runs of hidden systems
V, seq 1 (10 x 18)
[[  3   1  -1 -33  -4 -35   8  25  -2 -23  19  41  36   3  47  13 -17 -15]
 [  1  -5  -4  52 -18 -28   6  15  -3  -5 -10 -15 -32   9 -29  -7  54  11]
 [-24  -2  11  -2  -3  29  12 -22  20  30 -24  -9  12 -30 -13 -16 -62  -7]
 [ 13   5  24 -37  24 -28 -29 -13  -8 -29  15  -6 -11  41  39  10   7  -9]
 [ 28  25 -32  24 -35  13  28  24  -3   0 -16  20  17  13 -28  -4  32 -22]
 [-39 -25  10  10  -7 -14  -8  25  12  47 -11 -11 -21 -22  23   8 -35  31]
 [ 10  -3  19 -19  10  27 -13 -71 -17 -12   6 -18  -3  34  -9 -20  19   3]
 [ 30  21 -21 -38  10  13   5  52   4   7   0  16  19  -9  -3  26  -6 -42]
 [-21   1 -14  45 -27 -11 -10  17  -6   1  12  11 -18   3  31   9  17  66]
 [-11 -48  12 -17  12  14  18 -45  -6  28  -3 -14  15 -15 -42 -32   8 -15]]
D, seq 2 (10 x 18)
[[ 23 -23  14 -39  27  28 -10 -39  -4  -8 -34 -14 -10 -20 -23  27  22 -23]
 [ 18 -14   5 -25  28  13 -52  -7  27 -18 -14 -26 -20  23   8  -6 -38 -17]
 [  7 -11  -3  25  12  -3 -44  13  38 -15 -27  13  -9 -48  -1   4 -38   9]
 [-16 -37   0 -10  35  -4  15 -11  12 -33  13  -1  13 -58 -26  -9 -16 -15]
 [-15  21  20 -26  18   4  -6 -17   1 -45  36   9  19  -3   4 -33 -44  -2]
 [-14   6  -2   9 -33 -33   8  28  17 -34  -1  36  26  -5  28 -19 -45   6]
 [-34 -10 -25  41  -4 -22  43  17  -1  -6  44   7  21 -14  -2 -23   1   8]
 [-27  46  22 -12 -13   1  43  -8 -37  10  38  17  21   1  -7 -13  12  10]
 [  3  13  -7 -18 -47 -18  25  15 -23  -7   1  20  16  56  31   0  19   1]
 [ -2   6 -26  50 -26  -6  13  14  -2  46   3 -14 -12  41  11  -3  26  13]]
F, seq 3 (10 x 18)
[[ 17 -12  20  -1   8 -16 -40 -11  15 -50 -15  27   3 -38 -29 -22   1   1]
 [-21 -31 -23   1   5  13  24   2  29 -35 -20 -24  -3 -16  15  11 -53 -13]
 [-24   1  36  25  -7 -42 -20 -38   7  -3  -2   8  -4   7  37 -15 -25  25]
 [ -9  -6  26 -20 -46 -11  28  -3  -7 -36 -54  10  -2 -17 -25  -2   4  -3]
 [-36 -13  -4 -18 -20  26  10   0  -6  -9   9 -38 -18  44   9 -24 -33  25]
 [ 14  34   4  26 -56 -11   1 -11  -4  14 -17  37  19  35  22 -13   6  16]
 [ -9   2  11 -31 -21 -12  41  33 -23  15 -16 -27 -20  29 -17  15  32 -22]
 [ -7  13 -17   3  -9  48 -10  -5 -26  32  36  -6  -7  21 -11 -14  27  46]
 [ 44  30 -16 -20  -4   6  -2  21  -3  23   7  35  36  23  -1   1  12 -39]
 [ 10  -5 -24  23  35  -8   0  30   1  18  19 -39 -34  10  -2  31  43 -12]]
M, seq 4 (10 x 18)
[[  1   5   8  35  44 -48  -3   3  32 -12  10 -23 -10  -1   6  -1 -17 -46]
 [-32   9  22   2 -29 -29  12  15  12 -15 -31 -10 -16   7  38  11 -48   8]
 [-31 -44   0  -4 -12 -37  14  14  -2  -1  25 -21  -3  44   0 -47   0   2]
 [  5  43   6  -1  12  13   2 -14  13 -13  10 -28  -2  48  -3 -28 -37 -37]
 [ -8  12   6 -35 -25  -5  40 -11 -24   6  -5   1  16  43  48  25   0  -9]
 [ -8   0  -4 -24  -5  25  -3  12 -31  -7  28 -31 -30  46 -14 -11  38  27]
 [ 21  39  -9 -28 -13  58   1  -4 -12  34   6  16  26  14 -25 -20 -12 -11]
 [ 29 -10  -6 -26  15  25   4 -48 -23   1   1  13  18   0  17  38  45  -2]
 [ 12  32  -9   6  -6  28  -4  34 -19 -10   1   8 -22 -29 -27  30  43  27]
 [ 12 -24  -4 -14   4  27 -36   8   5  55  -7  29  16 -45 -17  -2  -5  17]]
V, seq 5 (10 x 18)
[[-15  64  24   6 -18  33   7  -1 -16  38  -6   2 -12 -14 -11  10 -12  24]
 [ 21 -52   2 -39  -7  -6 -50 -11   5  11  -6  28  18  15  17 -21  -4  14]
 [ 10   3 -44  14  24  27  19  20  -1  -8  28 -41 -17  30  -7  14  26 -17]
 [-15  28  12   1 -10  11  18  -7 -15  38  -1  37  22 -50  18  30  -4  24]
 [  2 -57   9 -29   3  -4 -42  -1  -5 -33  -1  -1 -17  -1 -18 -21  24  29]
 [  5  32 -32  18  32  33  17  12  11  -5  44 -13  13   0 -23 -18 -18 -30]
 [ -5  -1  12  14   8 -39  -1  -8   2   1  -4  34  14 -40  49  43   5  13]
 [-12 -31   7  -5 -23   0  13  -7 -10 -53 -16 -16 -18   1 -48 -30  28   9]
 [ -7  41  11   6  28  -1  -9  23  23  25  23  -4   8 -13 -13 -23 -54 -32]
 [ 20  -9   2  25  -6 -35 -16 -38  11 -30 -19  19   7  18  54  23  12   4]]
M, seq 6 (10 x 18)
[[  1  25   1  23 -32 -28   9  31  28   8 -30  16  12  10  24   1 -47 -21]
 [-34 -58   2  -6  15 -26  12 -19  -1   0  13 -44 -17  28  28  -2  -2   6]
 [-15  53  20   9 -23  -4  18  12  -2 -29   6 -10  -8  28 -30 -43 -19 -12]
 [ 10 -16   2 -53   2  -8  -4   2  -4  27   7   2  22  45  40   4 -19 -27]
 [ -9  17 -18  15 -10  34  18 -26 -20 -37  19 -27 -19  39  11   5  23  30]
 [ 10  34  14 -32 -15  13  18  24 -23  57   2   5   9  14 -30  -5  16 -22]
 [ 18 -21  -6 -49  12  50 -28 -39 -13 -22   0   3   5   2   8  12   5  20]
 [ 19  39 -25  32 -11  11  21  14 -18  -1  24  33  19 -13 -12  13  47   8]
 [ 20 -12  12 -20  25  23 -43   0   4  52 -26  -9 -22 -28 -10  30   9   5]
 [ -8 -19 -15  13 -23  23  15 -17  -1 -38 -12  32  19 -53 -20  -4   1  30]]
T, seq 7 (10 x 18)
[[-29  -2  28  15  -5 -34 -15 -11   2  42  15  25  14 -16  29 -17 -25  27]
 [ 14  13  47 -33 -11 -33   1 -16 -10  -6 -37  -6  -9  30 -12  -4  18 -38]
 [-33  17  -9   4  -9   1  36   0 -15  -6  42 -25   0  52  28 -17 -14  10]
 [ 17   6   8 -20 -28 -16 -19  12 -14  45   6  56  32   4  19  -6  15  14]
 [  4 -18  -7 -24 -21   1  44  14 -11   8 -31 -29  -7  33 -26   4  26 -40]
 [-18   5 -24  -7  17  39  10   3 -28  22  64  -5   9   5  -1  -6  19  29]
 [ 39   6 -17 -24 -26  25  -5  14  -6  -9 -27  49  29 -26  -9  21  17  -3]
 [  1 -35 -46  17  19  13  17  33  18  -5   2 -42 -18   5 -20   7   8 -24]
 [ -3   0  -5  17  17  41 -25 -25  -8  19  17  11  -4 -50 -15   8  13  47]
 [ 22   7   4 -23  14   4  -1   9  20 -53 -31  11   5 -40 -15  20 -20 -35]]
T, seq 8 (10 x 18)
[[ -2  33   0  28  -1 -10   8   0 -24 -26  22 -10 -27  19  13  26  55  26]
 [-17   5   0 -36 -32  18  -8  54   4  12  -9  21   6 -17   3 -10 -53  20]
 [ 26 -51  -9   4  14 -12 -13 -36  11   7  -4  -5  15  25 -23 -35  23 -32]
 [-15  53   2  36   4  14  45 -16 -17   8  10  -9  -7 -18   0  36  23   5]
 [  6 -11  -2 -64   8  12 -40  46  -4  -9   8  12  -6  -5  26  19 -23  15]
 [  3 -42 -20  40 -29 -10   4 -15  15 -28 -18   2   6  13 -31 -46  14   2]
 [ -4  47   9  23  34  11  12  -8   4  56  15  -9   4 -27 -10  15 -11 -24]
 [ 13 -19   6 -50   7  12 -23 -14 -15 -38 -16  -2 -13   7  37  43  12  19]
 [-24  -7 -13  35 -25 -30  14  40  14 -38  17   8   1  -7 -19 -42 -10  10]
 [ 22  23  10  10  13  23 -35 -23  15  69 -14  -1   3   4  -9  -9 -19 -15]]
F, seq 9 (10 x 18)
[[-26 -44   0 -47  29  29   4 -22   0  -5  25 -22   8  -8  -4 -18 -36   2]
 [ 27  29  -4  50 -11 -11 -37 -23  29 -34 -15  22   7  15   9 -23 -18   1]
 [-24  -9  12 -17 -12 -29  45  24   0  -8 -34 -12  -9 -18  25  46 -14 -18]
 [-36 -26  25  -1  -6  -4 -15 -27 -18   0  27 -11 -16   5 -16 -42  11  49]
 [ 25  25 -10  -9 -42  32  10  -7  10 -11 -39  27  29   9 -18 -18 -24 -23]
 [-10   2  -2  -1   3 -23   8  22  -1  -6   4 -44 -33  55  42  23   0  -4]
 [-17  15   9  21 -31  -4  19  -7 -28  25  14  38  14 -25  -9  -3  37  42]
 [ 18 -10   6 -59   2  21  -5  21  -4  19  -8 -12   6  20 -40 -25  -4 -39]
 [ 23  15 -44  46   9  30 -14 -14   7  -8  14 -19 -15  34  27  20  19  20]
 [ -4  35  17 -13   9 -36  23  27 -13  25  24  36  28 -29  16  21   4 -20]]
Q, seq 10 (10 x 18)
[[ 18 -27  -4  18  42   4 -33  -4  24  37 -16  -7 -10 -47 -17  20   5 -13]
 [-22  30  24 -22  -8  36  21 -33 -24 -38  10 -13  -7   4 -32 -21   2  16]
 [ -4   5  11 -10  14 -56  10  32  -3   7  29  37  26 -22  34  18   1 -17]
 [  4 -26 -12  21   6  21 -53 -11  28 -32 -18  -8 -23 -15   0 -10 -27  33]
 [-34  -1  -2  10   0  -1  77 -14  -8  -2   9 -24  14  -9 -24 -10  -3 -33]
 [  7  21  52 -19   2 -49 -42  10   9  12 -21   9 -14  12  12  -5 -14 -13]
 [  0 -38 -39 -13 -28  22  13   4   3 -54 -10   6  13  15  25   5 -15  18]
 [ -6  -1  -9  46  24 -23   8   5  18  49  20 -32  -9  23  -6 -14   1 -28]
 [ 12  29  28 -19 -47  20  -6 -14  -5   3 -65  10 -10   4 -16   5  -6   7]
 [  7 -39 -22 -47  16 -11  13  16 -20  -7  35  -5  14  33  21   9  31 -16]]
D, seq 11 (10 x 18)
[[-23 -40  10 -48  23  -7 -10  -4   0   8  36  13  26 -14  22 -18 -37   6]
 [ 10  37  15  40  -7 -39  -8 -11  17 -53   4  24  10   4  -3 -29  -8 -14]
 [-37  -2 -26  -5 -21  19  54  41   1  -6   9  -3  14 -21   0   3 -37   4]
 [-16  -7  12   1   8 -32  -4 -16 -24  11  59  27  22   7  21 -22  27  27]
 [  4  51  13  13 -44  -7  42  -2  -9 -15 -26   7   7  28 -22 -14   7 -25]
 [ -9 -13 -42  -9 -10  15  13  42 -13  32  30  -5   1  28  39  23   6  20]
 [  2   8  28  38 -11 -24  -8 -42 -16  38  -9   6 -10   9  -4  -3  49  19]
 [ 19  19  -5 -33  -9  23  24  33 -12   3 -27 -24 -16  20 -31  21  25 -34]
 [ 21 -25 -23  -5  10  35 -44 -23   1  33   2  -6  -7  25  40  20   5  31]
 [ 14  -1  36  22   7 -36 -20  -9  20  17 -51 -14 -28 -15 -23   8  13 -24]]
Q, seq 12 (10 x 18)
[[  0 -37 -30  28  14 -15   9 -13  16  39  18  16  35  -7  37   6 -10 -10]
 [ 19  28  14  32   3  17 -18 -23  16 -19 -40 -33 -39   6 -40  -2  12 -11]
 [-31   0  15 -61 -23  -2  48  32 -32   8   9   1  10   4   4  10  -3  -2]
 [ 28 -20  -2  19  10 -29 -61 -14  15  12  16  29  13  21  31 -20   7  14]
 [ 11  15 -42  30  -9  51  27   4  14 -30 -21 -17  -7 -14 -25  16  -6  -8]
 [-29   1  40 -29  20 -18  15  -4 -24  58  15 -26 -16   4  -1   8  10  -7]
 [ 25   6   8  -7 -38 -11 -32  -8  -5 -42 -14  52  18   7   4 -19  17  24]
 [  5 -20 -50   1  39  23   9  34  18  -2  31 -19   6 -13   4  18 -15 -24]
 [-23  32  37  32  -5   8  -3 -47  -5  34 -10 -19 -22  -1  -2  -6  -7  26]
 [ 12 -17  11 -35 -19 -26  23  16 -15 -36 -25  28  14 -20 -19  12  37 -22]]

runs to name
seq 13 (2 x 18)
[[ -5  -9 -31  34  29  10  -8  18  13 -39  15 -45 -41   4   4  20  11  14]
 [-18 -12  35 -29 -10  26 -22 -18  -8  35 -14  12  -2 -40 -27 -18 -17  32]]
  D
seq 14 (2 x 18)
[[ 21 -31 -22  15  -6   8 -26 -44  10 -22  -2  36  28  -2  34   0   1  26]
 [-13  20  22   7   9 -46  40  10  16 -24  -8 -15   3  -2 -12  -9 -23 -57]]
  F
seq 15 (2 x 18)
[[ 10  19  15  37  -6 -11  -5 -48 -14  48   3  18  10  14  17   5  39  13]
 [ 16 -17  -5 -26  -8  23   8  16   1 -24 -49 -25 -27 -11 -38  23  22 -19]]
  M
seq 16 (2 x 18)
[[ 12  48 -12  -1 -55  26   8  21  -1  -7 -23  37  20   9   3  -5 -23  12]
 [-14 -47 -28  17   5 -37  28  12   0  35  19  -2  17   9  34  12  17  -7]]
  D
seq 17 (2 x 18)
[[-15 -31 -10  -5 -23   8 -12  -8  -8 -21  31  17  18  12 -16 -61  -2  36]
 [ 23  33 -13  27  29  -3  15  -3  27  15   0  11  29 -20  -1  10 -22 -56]]
  Q
seq 18 (2 x 18)
[[ 29 -13  -4  -8  37  24 -43 -10  11 -27   4 -10 -14 -12 -48 -18  17 -13]
 [  7  10 -38  18  25  22   5   2  27 -22  10   6  17 -24  38  31 -42  -9]]
  F
seq 19 (2 x 18)
[[  4 -23  16  34  15 -63   4 -18  12  16 -15  13   7 -23  18  19  23 -20]
 [-15   2  11   0 -22  19  23 -10   5 -54 -44 -32 -28  -3 -31  -4 -13  -2]]
  V
seq 20 (2 x 18)
[[-33  13  20 -10  -1   8   9  31 -13  39   9  10  -7 -59 -24   4  -7  26]
 [  9 -24  26 -27  21  -7 -23 -51  -4 -24   9  30  26 -28 -10 -19   6  -1]]
  Q
seq 21 (2 x 18)
[[  2  19  -7  19   3  47  21 -48   9 -10 -34  -8   3 -30   2  33 -21  -1]
 [-25 -10  37 -18  19 -45  21  10 -25 -11  18 -25 -29   2  -9  10  40  -7]]
  Q
seq 22 (2 x 18)
[[ -8  30  19   8  32  -2   6 -25 -22 -16  52  -4  -2  -8 -29 -18  38   3]
 [ 43  30   5 -23 -23   8 -36  28  10  14 -43  30   4   4   9  20  -9 -12]]
  M
seq 23 (2 x 18)
[[-31  -8  -2  54  26 -22  32 -17   4  -9  22 -17  -9 -38  -9   7  16   7]
 [-16  11  48 -19  -6 -20 -11  15   7  -9 -23   6 -11 -38 -42 -26 -26  -7]]
  Q
seq 24 (2 x 18)
[[  7  12 -18  -1   6  14 -21  27 -15 -41  17   1 -29  -7  17  38  37  43]
 [-10 -22 -15  -2 -29  15 -11  38  25  -9 -24  16   6 -32 -24 -29 -47  11]]
  T
seq 25 (2 x 18)
[[  1   6  20 -39  11  12 -29  14 -12  25  14 -35 -28  50 -20 -25   4  -5]
 [ 40  30 -36  13  -4  40 -16 -10   6  35  -2  24  28  18  28  19  -4  -4]]
  V
seq 26 (2 x 18)
[[ -1 -20  21 -38 -11 -13 -36  -7 -12  20  -1 -12 -16  57  35  -7   1  18]
 [ 25  -1 -51  39 -37   6  15  13   3 -14  -6  25  23  25   4  -6  25   0]]
  Q
seq 27 (2 x 18)
[[ -6   2  32 -38  -6 -18  20  30 -19  14 -30  -2 -15 -31 -20  35  25 -15]
 [ -7 -28 -11 -25   4  21 -47  19   4 -27  28  18   1 -19  -3 -26 -20  46]]
  M
seq 28 (2 x 18)
[[  9   6  25 -15  25  34 -32 -46  11  14 -27 -35 -27   8   0   9 -23  -3]
 [ 22  20 -15 -52 -14  16   7  14 -16 -23  16  26  29  36  28   8  -3 -16]]
  V
seq 29 (2 x 18)
[[  9 -37 -48 -13   0  40  -9  33  -3  -4   5 -30 -25  21  -1  18  22  17]
 [-23  26  -2  -3  13  35  19  -9 -26  46  45  10  17 -23   3   8   2  27]]
  V
seq 30 (2 x 18)
[[  5  26  13  33 -16 -38 -15 -12  -6  21  24  12   3  52  23 -25  23  11]
 [ 32  -7 -31  -2 -24  29  -6  35  16  -4 -49  17   1 -22 -12  28   1  -7]]
  Q
seq 31 (2 x 18)
[[ -3   9 -24  60  13  23 -25 -25   8  15  23  -3 -11  -4  22   7   2  46]
 [ 17  11  28 -41   3 -32  11   7  -4   4 -10  40  35 -27   2  11  -3 -43]]
  F
seq 32 (2 x 18)
[[-14 -11 -30   1 -17   9  49   2 -10  12   8 -30   4  57  28   9   4 -11]
 [  0  55  27  23 -13 -11  -9   0 -19  46  17  13  -6  17  -8 -10  30  16]]
  F
seq 33 (2 x 18)
[[ 10  30  -4  19 -22  23  32 -26   2   1 -35 -34 -13  45 -21  -4   6 -33]
 [ -5  19  23 -38 -24  -8  -3  27  -2  48 -25  14   5  12  33  19 -33  -4]]
  V
